Each path is a new rotation, seen through one point. The rows after it are directions, each followed by how far the rotation turns it, in deg/step (0 if it stays put).
Each turn is a multiple of 5 degrees from 10 to 175, or 0.
Each row of a path follows its step; steps can be skipped.
Path 1:
step 0: | -1.562 |  0.441 |  0.530 | -0.792 |  1.569 | -0.366 | -0.926 | -0.122 |  0.362 |  1.974 |  3.305 |  0.413 | -0.286 |  0.710 |  0.435 | -0.175 |  0.032 |  0.699 | -0.207 | -0.188 |  0.740 |  0.675 |  0.469 | -0.160 | -0.865 | -0.470 | -1.185 |  0.372 |
step 1: | -1.740 |  1.467 | -1.138 |  0.163 |  0.979 | -1.176 | -1.371 | -0.401 | -0.602 |  0.661 |  0.198 | -0.778 |  0.422 |  1.121 |  1.628 |  0.923 | -0.437 |  0.954 | -0.421 |  0.273 | -0.280 | -0.056 | -1.390 |  0.399 | -1.040 |  0.857 | -1.818 |  0.426 |
step 2: | -1.178 |  0.845 | -1.104 |  0.201 |  0.175 | -0.205 | -1.853 | -0.537 | -1.595 |  0.706 | -0.688 | -0.369 |  0.351 |  0.578 | -0.420 |  1.514 | -1.743 |  1.631 |  0.876 |  0.418 |  0.871 |  0.674 | -0.477 |  1.269 |  1.002 |  0.524 |  0.890 | -1.095 |
step 3: | -0.107 | -1.064 | -1.309 | -0.342 |  0.879 | -1.017 |  0.292 | -0.638 | -0.945 |  1.158 |  0.812 | -0.434 | -0.027 | -0.001 |  0.229 | -0.414 | -1.954 |  0.668 |  0.806 |  0.282 |  2.213 | -0.348 |  1.288 | -0.132 |  1.196 | -0.214 | -0.310 | -2.289 |
step 4: |  1.080 | -0.515 | -0.982 |  1.085 | -0.466 | -1.814 | -1.648 |  0.441 | -0.277 |  0.156 |  1.523 |  0.359 | -0.665 | -0.450 |  0.510 |  0.461 | -1.304 | -0.497 | -0.170 | -0.657 |  0.519 | -0.622 |  0.293 | -1.301 |  0.134 |  0.036 | -2.478 | -1.335 |
step 5: | -0.031 | -0.301 |  0.698 | -0.052 | -2.530 | -0.604 | -2.307 |  1.293 | -0.116 |  1.792 |  1.776 |  0.858 |  0.050 |  0.248 |  1.005 |  1.064 | -0.369 |  0.539 |  0.241 |  0.629 | -0.269 | -0.283 | -0.782 |  0.516 |  0.207 | -0.593 | -0.651 | -0.441 |
step 6: | -0.863 | -1.611 |  0.280 | -0.381 | -1.073 |  0.226 | -0.227 | -1.865 | -0.417 |  1.448 |  1.365 | -1.067 |  0.267 |  0.969 |  0.911 | -0.285 | -0.804 |  0.523 |  1.290 |  0.793 | -0.036 | -0.078 | -1.736 |  1.549 | -0.810 | -1.013 | -0.982 | -0.202 |
step 7: | -0.493 | -0.137 | -0.293 |  0.807 |  1.111 |  0.155 | -2.075 | -2.870 | -1.327 | -0.093 |  1.240 | -0.772 | -0.314 | -0.765 | -0.375 |  0.229 |  0.270 |  0.010 |  0.448 |  0.019 |  0.740 |  1.329 | -0.044 |  1.208 | -0.181 | -0.841 | -1.608 |  0.059 |
step 8: | -0.338 |  0.578 | -0.802 | -0.338 |  0.798 | -0.570 | -1.864 | -0.506 | -1.325 |  0.687 |  1.023 |  1.321 | -0.006 | -0.766 |  1.693 | -0.228 |  1.108 |  1.379 | -0.326 |  0.696 |  2.305 |  0.383 |  1.017 |  0.739 |  0.063 |  1.124 | -0.655 |  0.300 |
step 9: |  0.234 | -0.831 | -1.292 | -0.031 |  0.414 | -0.601 | -0.860 |  0.576 | -0.757 | -0.023 |  0.825 |  0.670 |  0.013 |  1.324 |  0.578 |  0.263 | -1.082 |  2.252 |  0.909 |  0.230 |  1.707 | -0.725 | -1.537 | -0.600 | -1.008 |  2.008 | -0.448 |  0.196 |
Directions:
| -0.330 | -0.247 | -0.110 | -0.586 |  0.016 | -0.242 |  1.029 |  0.040 |  0.095 |  0.550 |  0.062 | -0.174 |  0.245 |  0.149 |  0.932 | -0.784 |  0.234 |  0.118 | -0.086 |  0.480 |  0.316 | -0.568 |  0.233 |  0.123 | -0.133 |  0.052 | -0.098 | -0.142 |
135
| -0.243 |  0.561 | -0.463 | -0.056 |  0.351 | -0.791 |  0.052 |  0.306 |  0.189 |  0.877 | -0.427 | -0.113 | -0.211 |  0.414 | -0.153 | -0.159 | -0.713 | -0.229 |  0.082 | -0.554 | -0.643 |  0.295 |  0.344 | -0.090 |  0.115 |  0.062 |  0.333 | -0.274 |
35
|  0.459 | -0.397 |  0.022 | -0.052 | -0.033 | -0.344 | -0.481 | -0.375 | -0.028 |  0.593 | -0.014 |  0.119 | -0.114 | -0.187 | -0.158 | -0.772 |  0.725 | -0.020 |  0.524 | -0.012 | -0.405 |  0.451 |  0.030 |  0.372 | -0.704 | -0.128 |  0.078 |  0.825 |
45
|  0.119 |  0.631 | -0.752 | -0.098 | -0.051 |  0.158 | -0.163 | -0.365 |  0.482 |  0.062 |  0.215 |  0.709 |  0.658 |  0.195 |  0.380 |  0.348 |  0.526 | -0.498 |  0.482 | -0.170 |  0.096 | -0.158 |  0.390 | -0.688 |  0.156 | -0.249 | -0.347 |  0.235 |
95
|  0.529 | -0.156 | -0.163 |  0.179 |  0.106 | -0.035 |  0.174 | -0.084 | -0.076 | -0.052 |  0.346 |  0.727 | -0.941 | -0.058 |  0.202 | -0.509 |  0.239 | -0.156 | -0.449 | -0.803 |  0.766 |  0.320 |  0.297 | -0.035 |  0.346 |  0.456 |  0.088 | -0.323 |
80
| -0.159 |  0.307 |  0.285 | -0.083 |  0.050 | -0.316 |  0.445 | -0.147 |  0.109 | -0.088 |  0.392 | -0.698 | -0.190 | -0.654 | -0.502 |  0.054 | -0.400 | -0.378 |  0.038 | -0.068 |  0.671 |  0.330 |  0.825 | -0.259 | -0.331 | -0.366 | -0.613 |  0.512 |
100
|  0.071 | -0.132 | -0.015 |  0.634 |  0.493 |  0.079 |  0.729 | -0.469 | -0.211 |  0.372 |  0.166 |  0.903 | -0.051 | -0.453 | -0.421 |  0.318 | -0.207 |  0.539 | -0.147 |  0.241 | -0.666 | -0.442 |  0.399 |  0.288 |  0.054 | -0.241 | -0.337 |  0.009 |
95
